Here are some points:
np.array([14, 27, -3, -51, -33, 40, 3, -43, -9, -30, -5, 29, 39, -5, -43, 10, -63, -9, 16, -12, -12, -51,
          -8, -7])
np.array([7, -23, 3, -6, -12, -18, -2, 0, -11, 15, -47, -8, 3, 14, 21, -32, 39, -11, -36, -3, 10, 47,
          26, 19])
np.array([-56, 9, 38, -17, -39, -16, -16, -38, 6, -16, -56, -6, -38, -29, -29, 28, -20, -49, -6, 30, -51, 4,
          -4, -21])
np.array([1, -28, 12, 40, 63, -17, -39, 18, -38, 9, 44, 7, 14, -33, -36, 44, -12, 9, 12, -47, 30, -25,
          15, 33])
np.array([-51, -21, -4, 6, -35, -63, 17, -6, -4, -20, 20, -44, 4, -6, 21, -22, -34, 35, 56, 24, -24, 5,
          -32, -7])
np.array([-46, 11, 13, -11, -29, -21, -32, -29, 12, -19, -39, -18, -86, -9, 3, -12, -3, -59, -14, 24, -41, 1,
          -41, -18])
np.array([3, 40, -49, 41, 19, 5, 0, 51, 47, 16, 9, -2, 20, 4, 16, -1, 33, -12, -16, -29, 6, -18,
          33, 12])
np.array([40, -20, -16, -2, 3, 11, -9, -6, -25, 1, -21, 11, -7, 28, 6, -54, 49, 11, -63, 2, 6, 22,
          4, 7])
np.array([-16, -59, 59, 46, 6, 22, -47, 31, -22, 63, 54, 9, 41, 39, 12, 51, 17, 15, 11, -27, 44, 12,
          5, 28])
np.array([-86, -7, -31, 1, -63, -59, 32, -22, -8, -56, -9, -74, 0, -29, 39, -11, -51, 1, 44, 17, -29, -1,
          -40, 3])
np.array([28, 20, 1, -74, -3, 18, 24, -39, -12, -9, 1, 59, 46, -24, -46, 17, -38, -8, 2, -10, -18, -44,
          -14, -1])
np.array([9, -1, -18, 12, 8, -15, 27, 54, 54, 28, 12, -23, -31, -20, -11, 19, 21, -18, 32, -35, -7, 2,
          25, -38])
np.array([-10, -4, -3, 9, -30, -67, 11, 13, 2, -9, 12, -41, -24, 11, 44, -8, -12, 16, 47, 33, -26, 24,
          -47, 9])
np.array([24, 49, -8, -59, -16, 63, -21, -67, -16, -40, -21, 26, 11, 9, -47, 18, -25, -13, -7, 1, -1, -41,
          -6, -28])
np.array([-1, -43, 14, 31, 67, -11, -31, 7, -49, 14, 39, 3, 17, 44, 2, 74, 7, 39, 3, -44, 35, -24,
          14, 31])
np.array([-39, 38, 17, -20, -17, 33, -18, -2, 24, -3, -63, -32, -54, -11, 7, -3, -40, -54, -2, 63, -67, 3,
          -34, -35])
np.array([-11, -30, -26, -30, -56, -34, 1, -59, -46, -12, -86, -33, -30, -54, 16, -51, 13, -12, -56, -11, 18, 23,
          12, 5])
np.array([-5, 30, 3, 29, 38, 34, 10, 86, 67, 74, -38, -1, 38, -25, 12, 31, 63, -26, 21, -17, 16, 59,
          59, 21])
np.array([74, 0, 21, 20, 54, 47, 74, 38, 23, 59, 8, 25, 86, 67, 74, 15, 74, 86, 18, 32, 86, 74, 86, 43])
np.array([21, 51, 12, -41, -22, 56, -3, 6, -3, -27, 5, 36, 21, -18, -40, 14, -31, 6, -20, 3, -16, -24,
          -43, -6])
np.array([-30, -14, -11, 7, -46, -51, 14, -16, -4, -17, 6, -56, -16, -9, 23, -43, -19, 17, 41, 19, -54, 30,
          -27, -9])
np.array([31, 59, -1, -39, -10, 43, -19, -23, 22, -18, 0, 28, 24, -12, -63, 2, -24, 0, -16, -14, -21, -23,
          12, -21])
np.array([59, 19, -12, -32, -21, 4, 31, -49, -6, -22, -7, 35, 18, -43, -86, -14, -44, -16, 24, -14, 1, -67,
          -18, -56])
np.array([-43, 10, 24, -9, -25, 1, -14, -40, 25, -33, -34, -9, -47, -7, -22, 3, -13, -20, -5, 28, -74, -18,
          -63, -67])
np.array([7, -32, 22, 32, 34, -21, -29, 20, -86, 14, 34, 9, 6, 20, -9, 38, 6, 21, 11, -41, 26, -12,
          18, 41])
np.array([0, -44, -59, -22, -26, -39, 35, -33, -33, -7, -54, -36, -33, -59, 4, -86, 20, -3, -26, -9, 22, 7,
          43, 0])
np.array([-3, -49, 33, 49, 30, 8, -38, 23, -54, 17, 11, 17, 54, -35, -3, 35, -39, -3, 20, -32, 43, -32,
          -16, 49])
np.array([16, 23, -17, -33, -2, 16, 15, -17, -9, -51, 1, 56, 1, -38, -59, -21, -67, 7, 6, -22, -17, -5,
          -74, -18])
np.array([-6, -74, 15, 63, 18, -54, -49, 0, -44, 32, 14, 19, 1, 27, 9, 41, -9, 18, -19, -23, 40, -46,
          -9, 54])
np.array([-1, -47, -43, -15, -23, -18, 38, -63, -43, 4, -67, -27, 12, -6, 30, -38, 27, -17, -51, -2, 27, 26,
          -4, -14])
Here are 34 more points, each followed by its number:
np.array([44, 47, -13, 7, 4, -1, 3, 17, 17, -34, 9, 86, -3, 35, -41, 7, -7, 25, 0, 5, -1, -26,
          -38, 2]) 0
np.array([-29, 18, 67, 5, -18, 27, -9, -21, 18, 11, -24, 4, -41, 6, 13, -5, -3, -38, 34, 56, -28, 12,
          -3, -32]) 1
np.array([63, 63, -20, -24, 12, 74, -14, -4, 38, -1, 7, 47, 63, 49, 9, 32, -17, 5, -12, -4, -6, -9,
          -33, 6]) 2
np.array([17, 33, -9, 22, 44, -33, 6, 67, 59, 86, 16, 4, -11, -11, 28, -9, 56, -15, 6, 7, 28, 35,
          74, 21]) 3
np.array([-4, -16, 25, 74, 56, 0, -59, 34, -21, 39, 63, 27, 14, 59, 22, 34, 8, 38, -30, -33, 36, -19,
          -1, 56]) 4
np.array([10, 18, -6, 24, 47, -22, 9, 63, 51, 67, 26, 1, -9, 13, 41, 21, 35, -19, 9, -6, 9, 21,
          63, -1]) 5
np.array([-13, -25, 30, 36, 28, -20, -40, 9, -35, 49, 19, 24, 11, 1, -2, 29, -1, 40, -14, -40, 24, -12,
          -18, 40]) 6
np.array([-25, -3, -23, -1, -40, -40, -1, 6, 3, -32, 33, -54, 16, 5, 47, -18, -14, -7, 35, 40, -19, -7,
          -67, 8]) 7
np.array([13, -35, -19, -24, -18, -41, 7, -56, -29, 10, -31, -14, -20, -14, -7, -39, 26, 6, -29, -16, 21, 0,
          9, -20]) 8
np.array([-2, -34, 46, 56, 51, 10, -51, 29, -67, 47, 28, 40, 40, 32, 8, 54, 10, 29, -10, -19, 54, 43,
          -1, 51]) 9
np.array([-7, 6, -29, 17, 10, 9, 16, 49, 46, 29, -3, -20, -8, -32, -7, -3, 18, -22, -3, -46, -13, -14,
          32, -29]) 10
np.array([-32, -67, 11, 33, 27, -7, -74, 11, -63, 30, 3, 12, 5, 16, -8, 24, 4, -2, -22, -30, 12, -11,
          -29, 35]) 11
np.array([-20, 24, 19, 16, -1, 29, 34, -28, 29, -24, -1, 5, -43, 22, 1, -4, 1, -44, 46, 41, -39, -4,
          -11, -10]) 12
np.array([56, 43, 4, -63, -6, 41, 8, -46, 1, -28, 2, 41, 27, 3, -44, 4, -36, 3, 1, 9, -3, -59,
          1, 3]) 13
np.array([11, -38, -47, -56, -41, -16, 6, -86, -27, -7, -51, -31, -18, -1, 15, -34, 19, 10, -43, -8, 29, 28,
          30, -29]) 14
np.array([43, 11, 7, -18, 0, 18, 30, -10, -14, -26, 10, 21, 3, -30, -74, -25, -59, 16, -9, -18, -11, -39,
          -31, -26]) 15
np.array([15, 32, -14, -54, -7, 24, 39, -7, -2, -23, 7, 67, 25, -39, -56, 7, -35, 8, -6, -13, 5, -7,
          -30, -24]) 16
np.array([19, -6, -24, -11, 11, -38, 9, -3, -24, -13, -27, 1, -7, -2, -1, -74, 34, 14, -47, 7, 3, 16,
          41, 22]) 17
np.array([11, 35, -12, 27, 24, 29, -28, 59, 74, 40, 4, 7, 7, -8, 14, 25, 51, -34, -15, -36, 7, 21,
          49, 15]) 18
np.array([67, 56, 44, -47, 32, 23, 67, -4, 1, -49, 74, 31, 34, 30, -17, 30, -16, 49, 63, 14, 16, -1,
          34, 16]) 19
np.array([-24, -2, -10, 3, -44, -49, 29, -1, 20, -47, 31, -47, -17, -28, 32, -24, -11, 41, 54, 43, -16, 9,
          -26, -3]) 20
np.array([-4, 1, -46, 13, 21, -3, -4, 39, 56, 21, -12, -35, 22, -67, -24, -14, 23, -28, -4, -38, -3, 6,
          20, -39]) 21
np.array([41, 16, 7, -12, 11, 46, 46, 16, -1, -14, 18, 32, 36, 8, -34, 22, -18, 43, -7, 6, 4, -15,
          2, 0]) 22
np.array([-35, -1, 23, -16, -28, -32, -4, -12, 9, 1, -18, -25, -63, -12, -6, 1, -29, -74, 16, 47, -63, 13,
          -9, -43]) 23
np.array([-11, 12, -56, 21, -59, -47, 0, 24, 43, -16, 67, -12, 2, 24, 59, -13, 9, 59, 51, 59, -10, 15,
          -2, 32]) 24
np.array([-9, -33, 51, 59, 9, -7, -67, 27, -40, 41, 56, 30, -4, 17, 1, 36, 12, 32, -25, -12, 11, -74,
          -3, 44]) 25
np.array([5, -21, 21, 47, 16, -1, -63, 32, -30, 56, 32, 21, 15, 14, 11, 49, 12, 44, -32, -29, 34, -22,
          -7, 86]) 26
np.array([-47, -63, 20, 34, 31, -28, -86, -24, -59, 12, 59, -4, -14, -10, -18, 39, -10, 46, -18, -74, 9, -36,
          -25, 38]) 27
np.array([-36, 12, 32, -49, -38, 13, -27, -36, 29, -12, -33, -11, -74, -21, -10, 4, -21, -41, -1, 35, -86, -6,
          -39, -41]) 28
np.array([38, 1, 6, 23, 14, 12, 44, 21, 35, 33, -12, 20, 12, 38, 56, -29, 67, 63, -29, 31, 63, 51,
          46, 29]) 29
np.array([-63, -24, -15, 4, -51, -46, 54, 24, 4, -59, 15, -46, -18, -27, 20, -29, -29, 9, 59, 21, -8, 24,
          -22, -36]) 30
np.array([-7, -12, 74, 39, 36, 20, -30, 25, -23, 31, 46, 22, 74, 26, 29, 86, 9, 47, 10, -4, 33, -27,
          9, 67]) 31
np.array([-17, -56, 29, 43, 49, 19, -41, 7, -51, 12, 41, 11, 4, -51, -14, 27, -4, 20, -12, -39, 15, -29,
          -36, 36]) 32
np.array([-9, 0, -86, 18, 7, -31, 24, 21, 27, 4, -24, -26, -19, -41, -27, -19, 5, -21, -35, -86, -6, -56,
          16, -49]) 33
Which two of these numbered points are nearest to each point below, ignoring the direction in which the first points spread most? Their numbers follow each, nearest first.
np.array([9, 17, -38, 21, 40, 35, 23, 74, 63, 29, 23, -18, 13, -17, 40, 9, 30, -18, 25, -26, 14, -17,
          67, 4]) > 10 5
np.array([-49, 21, 24, -7, -54, 3, -16, -27, 24, -2, -26, 0, -56, 3, -38, 6, -6, -36, 12, 34, -56, -11,
          -10, -47]) > 28 1
np.array([86, -12, 43, 11, 74, 24, 86, 43, 3, 46, 38, 10, 59, 63, 86, 23, 86, 74, 29, 22, 74, 86,
          56, 30]) > 29 12
np.array([-54, -7, -63, -26, -74, -23, -21, -9, 5, -44, -9, -86, -13, -21, 33, -17, -23, -14, 29, 18, -44, -9,
          -86, -30]) > 7 20
np.array([-41, 7, -74, 0, 1, -44, -22, 40, 16, -3, -36, -24, -27, -40, -20, -30, 18, -47, -27, -59, -7, -34,
          11, -40]) > 33 10
np.array([49, 26, 0, -86, -7, 3, -18, -41, -5, -4, 22, 39, -1, 15, -33, 13, -24, -9, 23, 8, -21, -43,
          3, -2]) > 13 22
np.array([29, -18, -7, 9, 5, 4, 63, 8, 0, 20, -3, 14, 9, 12, 51, -41, 44, 27, -8, 15, 51, 56,
          40, 23]) > 29 17
np.array([4, -29, 47, 30, 39, 21, -33, 28, -24, 27, 40, 8, 21, 29, 4, 43, 4, 29, 15, -24, 18, -35,
          17, 47]) > 31 6
np.array([23, -17, -36, 1, -4, -19, 11, 14, -26, -4, -4, 3, -1, 7, 35, -49, 40, -1, -40, 12, 31, 32,
          10, 17]) > 17 8
np.array([-14, 16, 56, -4, -9, 25, -6, -29, 9, 7, 0, -17, -44, 25, -1, 11, -46, -40, 24, 25, -59, 33,
          -11, -13]) > 1 28
np.array([-38, 2, 29, -29, -14, -9, 22, -25, 4, -38, -30, -14, -32, -23, 6, -21, -11, -46, 40, 29, -30, 8,
          -24, -86]) > 1 23
np.array([-18, 15, -67, 26, 9, -29, -11, 44, 40, 7, -4, -16, -29, -24, 0, -11, 29, -27, -24, -67, -23, -47,
          11, -14]) > 33 10
np.array([-21, 39, 36, 11, -11, -9, 25, -14, 49, 8, -8, 0, -49, 47, -4, 3, 14, -25, 31, 67, -32, 1,
          -54, 12]) > 12 1
np.array([34, 14, -24, -43, -15, 26, 33, -35, -13, -41, -16, 54, 47, -31, -67, 11, -54, 1, 3, -1, -11, -28,
          3, -12]) > 16 22
np.array([-22, -18, -27, 2, -49, -35, 14, -3, 21, -29, 35, -51, -14, -4, 18, -7, 0, 23, 21, 27, -38, 38,
          -29, -22]) > 20 7
np.array([-6, 21, 41, -13, -3, -11, 18, -32, 34, -10, -7, -24, -40, 31, -25, -6, -32, -31, 43, 38, -34, -6,
          -23, -23]) > 12 1
np.array([21, 86, 63, 28, 26, 86, -12, 47, 86, 24, 24, 23, 28, 86, 54, 56, 11, -16, 49, 86, -9, 67,
          13, 26]) > 1 12
np.array([33, -11, -21, 10, 12, 9, 26, 15, 6, 43, -10, 12, -12, 46, 49, -28, 46, 36, -38, 14, 41, 10,
          23, 29]) > 29 17
